One vector is turned by the same rotation once a tick. Each row is the vector after some number of ticks, and that number follows the row.
The counts run from 0 to 282.
[179 157 116 108 166 140  98 112 173  84 151 110 123 113 138 147 149 104
 140 102 138 185  97  92  97 162 157 175 139 127 146 126 173  98 141 114
 133 108  98  98 131 158 137 130 144 117 168 127 145 121] : 217
[142 108 155 129 115 129 153 137 142 107 128 130 161 132 113 162 117 150
 178 122 131 108  75  81 131 138  97 143 119  54 103 143 101 187 113 116
  97 131 152 171 128 101 110 136 167 130  99 160 133 132] : 129
[138 110 157 126 112 130 155 139 140 108 130 128 169 130 108 160 117 148
 173 119 124 105  85  90 130 137  97 142 120  54 100 145 103 189 109 115
  98 130 164 175 126 101 108 141 166 127  98 161 133 124] : 128
[179 156 118 109 164 140  99 108 177  83 155 105 117 115 139 150 151 106
 144 108 133 181  89  87 100 157 150 179 141 124 148 128 170 104 145 113
 130 110  98  93 132 157 134 128 144 120 166 131 142 122] : 216
[152 155 124 118 125 145 124 118 167 105 169  89 119 116 107 193 176 123
 169 133  58 132 108  88 105 115 108 169 131  97 129 157 132 130 140 108
 145 152 107  92 121 144 123 128 145 132 132 159  99 105] : 206
[164 157 124 120 134 145 121 110 176  97 168  85 111 113 114 184 170 122
 174 135  71 140 101  83 107 117 113 174 134 100 137 154 141 130 143 107
 143 141 103  88 123 144 128 127 142 137 136 157 107 111] : 208
[125 150 110 117 115 151 127 134 149 118 166 113 136 133  98 196 179 124
 143 124  45 121 129  98  96 128 103 163 132  84 112 153 120 131 144 119
 136 172 100 108 120 143 125 132 156 116 128 155  87  98] : 202
[139 155 114 109 117 137 125  94 120 132 163 103 181 113 107 159 171 128
 129  87  91 120 149 136 113 155 153 174 143  98  90 152 168 164 104 127
 114 128 146 175 126 148 167 162 162 114 115 149 133  87] : 233
[143 163 106 104 143 149 103 108 128 127 153 119 175 115 116 147 158 101
 109  71 106 153 149 148  98 174 168 161 147 115  96 140 177 129 114 127
 121 124 144 161 122 150 158 158 152  93 142 133 139  70] : 228
[127 135 133 136  94 140 147 155 127 101 149 100 143 132  87 204 119 137
 140 131  91 133 107  86 108 133 105 111 114 104  96 121 103 163 167 105
 140 151 114 160 155 125 135 197 152  74 121 126 102 141] : 90
[126 153 146 110 122 131 151 155 117  89 128 101 150 130 101 167 105 166
 130  94 102 128 130  85  98 179 137 157 132 126 119 124 153 148 141  94
 104 120 164 154 147 144 149 206 160  74 125 111 115 149] : 274
[148 130 116 126 113 119  97 109 135 103 155 111 129 128  96 185 144 118
 141 112 133 159  77  71 111 119 125 151 123 113 113 112 112 176 162 118
 137 137  59 134 164 158 152 162 174  96 122 140 143 142] : 247
[149 132 101 147 143 179 130 173 167 102 107 128 148 142 134 155 118  77
 124 139 131 145  93 146 102 171 140 101 134  61 125 143 105  96 128 122
 130 156 130 136 101  95  89 144 135 118 158 124 101  70] : 148
[138 129 123 123 104 114 129  95 126 111 166 106 152 126 105 173 166 154
 147 113 113 124 102  75 118 128 128 187 132  97 104 128 138 190 130 125
 114 126  90 158 154 157 168 158 181 116 104 152 137 145] : 241
[180 138 136 138 153 150 140 148 165  70 115  98 141 115 145 137  85 112
 144 129 177 168  77 106 113 181 158 123 131 109 140 118 153 117 134 101
 118  93 150 151 137 107 119 179 132 107 161 105 142 138] : 107
[146 163 103 103 146 146 100 112 131 127 152 124 174 115 118 146 157  97
 107  70 110 159 148 146  97 177 171 158 147 122  99 137 178 125 120 125
 123 127 145 155 122 154 155 156 151  92 149 129 140  73] : 227
[129 151 153 103 122 131 140 151 119  92 129 107 148 123  91 170  99 162
 138  84 100 134 123  82 102 166 128 149 127 132 113 127 142 161 144  90
 109 125 171 152 149 144 143 199 162  69 121 122 123 145] : 276
[149 136 102 147 143 179 137 171 169 100 110 125 152 141 136 152 117  81
 127 142 126 138 101 146 100 173 142 106 137  59 126 145 113  94 124 121
 127 152 133 136 101  96  91 147 134 121 156 122  94  67] : 149
[182 152 120 115 162 138 105 108 182  83 156 102 116 112 138 154 154 107
 152 114 128 177  87  83 102 149 146 183 137 123 148 131 168 105 143 111
 134 113  97  89 129 155 135 127 141 129 160 136 140 125] : 215
[115 142 124  86 138 133 121 146 122 127 131 155 173 137 112 150 162 140
 116  66  80 134 146 112  88 184 137 189 133 109 103 149 148 121 119 128
  90 144 152 129 108 164 133 127 168  99 131 144 117  83] : 8
[130 146 163 102 122 129 130 148 125 100 128 111 147 119  83 176  95 154
 147  78 100 138 118  82 103 151 120 143 120 133 110 132 135 169 150  90
 113 130 175 147 146 141 136 191 165  70 117 132 131 138] : 278
[153 108 121 137 139 146 115 163 162  90 109 153 135 148 125 158 107  94
 141 132 170 162  51  91 109 147 117 112 120  67 127 114  78 131 152 124
 124 147  90 132 131 107  88 128 157 108 146 130 135 121] : 140
[115 131  86 125 124 149 138 145 128 117 146 155 169 161 134 156 185 115
  95 115 106 129 131 114  85 183 139 175 142  63 105 130 127 111 123 147
 105 157  71 145 121 144 135 120 170 113 141 131 104  95] : 193
[145 140 136 123 149 151 141 165 137  87 109 134 168 132 133 131  86 117
 115  97 159 154 114 123 103 205 155 122 132 104 114 113 151 115 125 108
 102 107 170 174 131 111 120 180 143  78 154 100 137 120] : 113
[150  97 137 136 129 129 129 150 160  88 117 149 137 145 125 158 108 121
 163 130 165 145  45  69 118 140 101 131 117  61 123 119  81 161 140 120
 111 135  96 140 138 109  97 123 167 118 124 146 141 138] : 136
[118 140 125  85 138 134 117 141 124 130 134 151 175 135 108 156 162 139
 121  65  75 133 141 109  86 180 132 189 131 109 100 154 144 130 121 125
  93 148 153 130 109 164 132 125 170 100 126 152 117  82] : 9
[190 138 145 142 146 148 139 137 178  71 127  76 124 108 135 153  88 111
 169 145 159 164  65 100 127 147 143 117 125 104 141 130 141 133 141  95
 136 102 145 141 137 109 117 180 124 118 152 120 135 135] : 103
[149 138 149  83 161 136  96 138 165 110 136 163 139 125 108 160 125 116
 172  73 107 156  90  80 101 140  92 156 119 101 118 146 119 134 139 111
 116 144 158 102 111 129  85  86 159 107 139 167 145 100] : 172
[139 156 118 119 118 151 123 126 159 113 168  99 126 125  98 197 177 123
 158 130  48 124 121  94 102 120 103 167 132  89 119 157 124 130 146 111
 141 164 107 100 119 141 125 129 151 124 130 157  89 100] : 204
[162 132 139  92 163 141  84 122 174 117 135 159 145 118 114 154 135  96
 173  83 124 163  81 102 110 134 106 149 121  93 112 148 121 139 129 120
 121 142 149 111 103 124  90  83 155 122 140 172 152  80] : 175
[136 139 139 135  99 141 139 151 139 102 145  92 133 127  86 203 112 129
 153 135  95 136  99  86 112 121 103 107 112 106 101 126 101 163 166  97
 148 152 122 153 152 121 128 191 146  81 124 130 106 136] : 92
[155 118 105 149 108 135 148 111 123 114 139  99 187 121 137 147 146 114
 115 129 157 137 105 137 121 171 174 143 131  84  90 125 150 160 114 139
 112 109 107 207 142 130 168 188 149 116 130 120 137 110] : 77
[152 147 151 102 127 116 143 119 142  89 164  88 135 109 114 175 149 163
 158 106  91 152 114  61 107 151 126 188 117 143 119 133 163 142 151 102
 116 108 133 126 146 168 156 163 150 102 137 138 125 156] : 54
[166 142  99 146 126 147  83 117 154 107 139  87 126 117  98 180 126  73
 132 126 139 175  78 122 109 120 156 109 132 120 117 125 120 144 164 113
 164 142  81 129 146 138 142 190 147  96 145 128 134 101] : 254
[144 151  88 134 118 160 130 134 139 122 146  87 159 120 119 176 172  97
 105 127  83 150 138 149  91 166 168 144 133 116 107 147 149 102 144 128
 139 149 106 139 116 152 150 181 134 108 156 123  89  67] : 40
